In the rows, 128 means zero.
These are runs of 6 systems, one row a step. Runs of the same system follow the same rule from any start.
path 1, L (8 x 20):
[[115 143 145 155 144 143 132 143 102 110 122  89  96  98 205 179 116 122
  133 124]
 [128 124 141 136 132  99 158 127  99 146 164  98 113 100 133 170  75  63
  133 149]
 [104  82 191 137 149  67 160 136 115 129 154 134 133 151 102 125 122  95
  105 133]
 [118 104 181 146 158 107 133 162  96  83 150 143 110 150 182 133 161 158
  102 113]
 [161 142 126 139 166 119 113 140  76  86 167 132 108  99 184 181 112 119
  132 119]
 [157 120 152 127 156  72 137  94  82 117 147 117 127  91  96 170  99  66
  131 113]
 [112  73 188 150 152  73 161 112 109 104 113 110 118 131 100 145 150 118
   87  88]
 [122  93 155 161 146 117 152 170 112  89 144 102 102 108 192 161 139 157
   85  89]]
path 2, M, 8 rows:
[[ 91 149 216 128 130 149 127 165 132 133 104  95 164  98 167 106 152 152
  144 133]
 [ 43 109 135 143 137 154  99 102  98 148 130 105 164 119 109 124  77 170
  148 109]
 [ 82 140 181 123 158 129 105 139 139 132 117 139 172 151 183 146 110  88
  181 171]
 [ 64 146 171 139 118 139 116  91  66 156 128 132 101 175  88  90 126 146
  137 163]
 [ 93 104 100 147 166 126  95 105 127 101 128 176 123 201 177 171 115 117
  149 144]
 [137 188 149 133 106 138 138 135  81 146 148 134  56 157 155 119 138 110
  133 197]
 [131  88  73 138 147  94 125  78  90 113 164 163  97 171  83 159  95 110
  111 114]
 [195 152 152 127 140 102 148 161 135  90 129 158  85 146 185 147 182  93
  115 155]]
path 3, S:
[[110  94  92 152 131 105 144  83  80 132 148 137  68 172  83 147 103 119
  100 123]
 [171  83 136 126 144  69 167 178 157 103 174 145 136 128 150 147 126  92
   95 118]
 [174 144 129 112 111 120 127 128  77 129 176 141 106 113  63  76 150 177
   93 108]
 [151 101 138 110 178  89  96 107 123  94 136 144 201  90 104 157 108 112
  147  79]
 [164 164 189 136 116 129 148 132  94 114  91  77  96  65 131 123 182 137
  108 104]
 [ 77  84 101 159 154 127 108  68  81 111 120 113 123 127 101 168  94 157
  119  71]
 [124  93 178 143 132 103 181 196 154 118 145  81 126  87 185 155 124 112
   96 109]
 [ 77 110 142 137 108 139 130 118  61 148 171 123 106 143  67  77 115 201
   91 113]]
path 4, H, 8 rows:
[[118 146 188 122 125 127 131 117 127 137  86  92 156  89 108 117 149 124
  145 117]
 [ 72  92 118 162 143 128 126  93 121 120  92 116 113 153 131 156 123 139
  120 101]
 [146 119 140 144 135 119 158 171 155 111 128 112 110 113 193 162 137 108
  110 130]
 [ 85 138 141 133 115 135 135 140  97 162 173 115 118 133 134 122  78 125
  139 166]
 [139 108 151 113 171  83 110 123 130 106 145 168 170 147 124 141 119  93
  147 130]
 [126 148 188 131 121 131 133 134  94 120 116 133 101 148 126  89 183 160
  112 136]
 [135 144  83 142 149 142  93  88  86 105 121 141  99 138 150 168 116 127
  143 120]
 [178 152 160 118 117 104 157 133 127 134 113  96 118  80 117 141 140  76
  127 137]]
path 5, M:
[[114 140 134 127 129 176  90 142 153 109  89 125 165 114 159 102 169 206
  138  94]
 [ 96 162 101 126 113 183 104 116 133 163 111  86 154  84 145 140  83 134
  173 140]
 [ 93 125 151 113 124 112 134 103 159 170 107 124 175 142  87 126  94  65
  166 167]
 [ 82 107 162 131 117 126 132 123 162 137  92 158 136 202 107  81 171 145
  119 151]
 [ 96 133  74 141 113 181 103 141 140 129 132 155 106 178 176 112 128 187
  130 145]
 [148 169  76 107 109 150 113 132 127 159 174 146 122 129 139 130  75 101
  163 182]
 [163 133 121 102 124  89 130  90 132 145 132 168 135 161  51 103 135  80
  138 159]
 [161 124 105 131 124 128 123 115 163 104  79 166 104 179 126 114 201 148
  108 115]]
path 6, J (8 x 20):
[[107 147 229 109 150 116 117 153 112 128 129 128 178 113 143 102 141 121
  160 148]
 [ 52 116 159 159 157 133 103  75  80 120  90 119 120 158 131 152 120 139
  145 116]
 [130 135 169 139 161 104 134 153 113 110 144 128 119 128 204 180 113  69
  150 161]
 [ 73 119 165 152 113 118 162 117  64 161 157  92  79 132  98 122  95 123
  108 146]
 [140  90  84 132 162  87 122 114 117 106 177 178 125 165 134 176  87  86
  128 134]
 [165 158 178 115 110 100 151 148  81 134 176 149  83 143  99  84 157 123
  101 164]
 [149 122  58 142 141 130  97  65  70 102 135 147  87 138  91 155 119 153
  117  90]
 [228 151 153 104 137  89 147 158 129 102 147 133 129  81 137 138 158  88
  114 124]]
path 7, L:
[[116  93 101 119 130 121 124 144 200 124 120 176 157 191 137 113 143 124
  128 144]
 [176 188 136 106 105 159 114 149 117 128 133 145 113 119 138  77 175 169
  129 146]
 [135 134  39 127 133 150  92  78 130 126 120 163 115 163 116 151 106 126
  152 132]
 [179 153 142  95 113 124 132 123 186 138  77 123 172  97  92 102 166  98
  147 128]
 [ 96 129  90 147  84 164 135  97 121 151  99 119  74 165  87  98 153 179
  101 122]
 [142 118  68 115 115 153 128 171 226 132 116 137 169 125 175 135 124 127
  141 130]
 [155 187 114  99  80 157 125 131 101 173 159 122 121 103  73  63 121 156
  133 159]
 [ 90  90  68 123 136 137  90  91 178 137 107 178 172 195  99 121 110 138
  152 129]]
path 8, J (8 x 20):
[[120  82  42 139 134 152 102 100 175 104  90 127 156 117 121 152 122 172
  123  57]
 [162 144 181 100 118 130 146 209 195 124 129 123 183  89 169  93 168 130
  130 138]
 [ 36 107 123 150 114 176 102  94 121 145  89  98 149 137  97  97 123 210
  128  89]
 [138 133 134 108 172 125  93 165 183 100 128 157 205 119 212 161 111  90
  182 147]
 [ 47 154 222 139  97 150 146 123  98 180 101  80 123 129  97  72 139 150
  135 160]
 [ 82  96  68 150 173 134  84  86 144 106 112 157 143 173 179 206  75  92
  173 130]
 [132 179 223 112 101 114 175 190 125 170 152 110 111 125 154  95 136  71
  138 212]
 [ 56 101  50 162 124 152 109  39  85 151 120 127  84 180  75 152  72 142
  132 121]]
path 9, B, 8 rows:
[[102 116 142 146 109 136 167 176 141 142 144  89 109 106 169 132 117 139
  104 133]
 [ 89 110 122 128 133 129 124 149 104 140 190 139 138 141 133 119  80 150
  128 139]
 [121 152 194 113 138 120 113 143  95 129 151 141 148 127 128  94 137 139
  142 153]
 [104 130 160 146 146 121 114  92  69 109 114 134  96 153 120 131 147 149
  124 116]
 [151 152 138 137 157 124 115 129 106  98 121 134 110 123 186 172 133 102
  143 137]
 [134 134 141 143 114 114 168 128 101 142 137  86  85 101 130 157 111  91
  112 135]
 [125  86 129 132 147  90 146 152 127 119 178 151 131 150 139 151  97  98
  111 136]
 [155 132 171 120 123 115 148 176 110 119 168 132 122 109 134  97 154 149
   98 128]]
path 10, S:
[[119 129  96 151 130 174 110 154 126 101 128 135 101 139 195 131 150 200
  111 110]
 [103 134  92 118 115 159 123 154 134 162 176 101 158  87 147 136  54 132
  149 142]
 [ 89 133 187 114 102 118 154 128 154 173 105 109 153 135  85  88 126  95
  143 167]
 [ 98 121 153 138 150 126 100 107 128 102  88 175 125 204 143 111 179 151
  139 136]
 [154 162  93 130 144 160 102 162 118 104 155 149 110 127 218 157 124 142
  144 145]
 [129 162  97 115  97 145 137 118 109 179 158 102 116  99  98 127  68  92
  151 170]
 [114 101 154 124 127  85 152  98 165 144  88 141 142 175  80 122 141  63
  134 152]
 [161 132 120 137 134 126 122 138 140  90 108 176  89 184 158 118 199 156
  102 127]]
path 11, H (8 x 20):
[[ 91 112  91 134  96 151 119  79 135 151  88 139 109 177  59  85 152 176
  113 121]
 [190 117  49 127 124 140 128 145 203  97 101 144 127 127 170 158 156 125
  119 104]
 [118 163 105 115  59 176 157 160 159 196 136  81 117  95 113  84 105 139
  131 166]
 [103  81  62 112 141 121 101 104 190 140 132 164 197 161  93 135  77 111
  156 124]
 [141 122 168 114 100 135 152 186 213 131  92 138 157 141 142  67 200 157
  106 131]
 [ 70 147  53 141 108 210  80 107 134 149 113 142 116 176 160 115 107 188
  156 150]
 [178 158 110  99 127 127 122 143 222 132  75 129 182 102 162 149 138  52
  178 159]
 [ 48 130 144 137  70 153 157 109 163 197  83 105 110 185  72  66 138 134
  124 174]]
path 12, B:
[[106 105 127 164 129 127 153  94 134 122  60  60 105  91 128 182 129 106
  113  84]
 [105  83  99 141 140 124 150 173 189 125 144 117 154 126 196 175  82 102
  131 127]
 [ 99 124 159 122  88 143 168 192 148 171 166  93 134 100 133  82 109 156
  108 144]
 [ 68 105 131 126 144 133  96 119  92 135 180 172 152 178 105  95 100 178
  132 136]
 [140 189 195 112 143 142  89 129  94 111 108 148 146 127 149  96 176 146
  163 152]
 [ 98 141 126 165 133 136 122  57  71 122  80 105  67 143 114 161 137 125
  131 116]
 [149 138 117 134 155 112 129 137 154 111 117 139 121 136 200 189 119  57
  156 161]
 [131 124 143 141  82 113 198 155 137 160 139  78  73 114 115 123 126 102
   86 146]]

Which system made each run below?
path 13 (2 x 20):
[[ 94  93 105 133 126 118 145 132 106 159 196  91 150  78 101 150  34 117
  126 114]
 [125  78 158 103 149  64 138 137 147 129 170 185 176 176  77 102 118  91
  122 145]]
 | J
path 14, 2 rows:
[[118 109 150 112 159 121 101 141 145 112 140 135 206  99 138 131 109 136
  151 102]
 [ 83 130 192 135 134 145 118 135 122 125  90 105 151 120 140 106 159 168
  134 116]]
 | H
path 15, 2 rows:
[[183 139 136 118 133  94 159 162 119 125 176 123 118  93 147 157 106  71
  125 148]
 [139  87 151 131 124  76 171 137 100 132 179 122 113 124  77 122 116 120
   79 109]]
 | B
path 16:
[[148 142 188 107 131  85 139 136 121 132 143 174 128 178 109  93 155  85
  134 183]
 [126 115  99 144 135 134 103  94  93  99 125 169  89 181 106 109 165 189
   99 102]]
 | M
path 17 (2 x 20):
[[157 101 129 129 121  98 148 110  70 121 172 117 107  97  45 105 127 170
   72  71]
 [198  86 108 120 173  81 110 132 125  58 152 179 149 124 120 147 160 144
   98  64]]
 | J
path 18 (2 x 20):
[[171  90 149 131 132  86 172 153 148 109 126  89 135  69 114 151 137 107
   88  76]
 [104  55 131 148 127 107 157 152 147 109 140 126 125 146 117 116 148 178
   64  75]]
 | J
path 19:
[[105 131 159 134 109 126 138 122 139 138  97 158 102 200 110  77 186 145
  113 156]
 [154 164  68 131 120 166  98 111 120 110 114 167  81 171 156 126 156 153
  137 148]]
 | B
path 20, 2 rows:
[[ 83 106 167 138 121 118 135 101 112 143 106 111 133 137  78 103 139 146
  114 115]
 [ 88 104 128 146 148 142 115 151 157 108 112 139 144 156 193 148 132 146
  132 124]]
 | M
path 21, 2 rows:
[[ 69 132 152 137 139 149 106 125  87 131 145 137 126 157 154 115 114 163
  145 144]
 [118 152 149 122 155 133 104 135 132 120 116 138 154 125 178 153 115  94
  172 157]]
 | L
path 22, 2 rows:
[[ 86 123 189 114 127  99 135 119  62 170 186 117 153 117  59  92  77 116
  134 148]
 [123  98 128 130 181  78  98  72 101  93 125 201 130 207 106 156 129  93
  142 133]]
 | J
path 23, 2 rows:
[[163 142  79 115  88 168 130 170 153 134 153 121 130  91 131  91 139 194
  103 107]
 [171 139  76  96 122 139 110 133 163 140 147 124 191  68 109 127  92 117
  154 114]]
 | M
path 24, 2 rows:
[[176 142  91 121 103 132 138 130 126 128 146 146  92 136 104 103 154 151
  101 126]
 [160 111  85 107 139 115 110 115 149 119 142 145 173 107 100 138 107 119
  141 103]]
 | S
path 25 (2 x 20):
[[101  97  82 138 117 146 132 149 156 137 153 123 134 128 149 137  91 150
  117 118]
 [120 144 146 105 114 145 122 156 142 154 153 124 171 107 124  92 109 143
  148 147]]
 | B
path 26:
[[209 148 121 112 124 107 152 160 142 117 147 112 121  72 147 152 132  90
  120 126]
 [117  91 123 137  99 118 160 110 128 144 119  97 113 118  54 103 140 159
   81  87]]
 | J
path 27:
[[123  90 111 117 163  96 117 161 149 112 194 195 157 181 166 147  86  94
  141 160]
 [112 172 185 116 107 134 121 128  59 156 167 149 100 157  92  61 144 158
  130 178]]
 | J
path 28, 2 rows:
[[155 172 122 107 109 138 125 102 136 154  98 105 142  92  93 122 125  97
  158 142]
 [107  87 113 136 130 106 141  93 168 133  89 134 135 168  89 140 132 101
  122 120]]
 | B
path 29 (2 x 20):
[[117  96 154 114 141 117 126 200 193 111 156 183 175 183 181  99 151 147
  126 153]
 [131 178 110 112 101 183  92 134  72 147 177 147 119 121 108  63 125 211
  134 142]]
 | M
path 30 (2 x 20):
[[100 120  91 136 152 141 100 132 114 121 164 145 136 142 175 166  71 125
  153 139]
 [147 150 206 104 139 102 143 158 137 135 128 126 163 105 134 111 144  87
  147 155]]
 | H
path 31, 2 rows:
[[136  57  84 152 125 102 162 134 178 103 114 133 109 157 120 148 153 138
   70  81]
 [168 143 122 126 100 146 164 205 159 126 161 109 111  90 190 116 143 154
   97 133]]
 | M
path 32, 2 rows:
[[137 146 122 129  92 135 151 126 127 154 126 129  86 151 105 100 144 123
  115 157]
 [151 130  86 117 131 121 112 112 130 123 144 175 118 171 114 124 129 118
  134 146]]
 | B
path 33:
[[110  90 188 134 153 107 116 102  95  98  98 109 165  99  69 106 163 182
  105  51]
 [ 94 131 154 152 158 165 100 148 141  90  79  94 151  93 227 171 139 161
  148  93]]
 | M
path 34:
[[ 69 133 124 147 128 158 120 132 108 146 141 116 111 145 169 139  93 142
  143 152]
 [116 138 134 118 137 120 126 131 113 151 164 131 151 119 132 142  72  85
  162 166]]
 | J
path 35, 2 rows:
[[105 110 170 143 143 124 117 107 120 101  86 149 119 176 124 107 191 164
  111 110]
 [135 129 101 137 158 151 101 155 111  90 157 142 128 117 201 158 115 167
  132 110]]
 | S
path 36, 2 rows:
[[153 127 134 115 123 132 123 152 130 115 147 151 136 129 122  89 163 177
  107 111]
 [138 143 101 124 135 147  95  99  95 119 130 133 133 104 105 124 125 165
  137 103]]
 | B
path 37 (2 x 20):
[[160 122 110 108 158 102  97 102 129 106 141 184 156 153 105 134 130 108
  148 126]
 [158 147 154 125 134 124 114  99 114 102  81 131 123 119 101 113 186 142
  127 105]]
 | L
path 38:
[[ 91  98 153 150 131 105 162 122 108 140 131  77 118  98 117 159  90 101
  111 114]
 [ 97  87 196 138 152  90 148 160 126 112 144 127 146 137 150 134 129 121
  111 118]]
 | M
path 39 (2 x 20):
[[143 128 103 122  97 147 135 144 126 141 151 112 127  93  94  92 131 183
   98  97]
 [107  96 138 115 144 122 112 124 161 128 121 122 205 102  99 121 108 138
  144  93]]
 | S
path 40:
[[162 112 140 117 150  98 118 107 123 103 117 145 150 123  91 124 157 129
  120  95]
 [133 120 124 144 130 136 124 114 113 104 101 111 111 108 129 136 158 164
  108  84]]
 | L
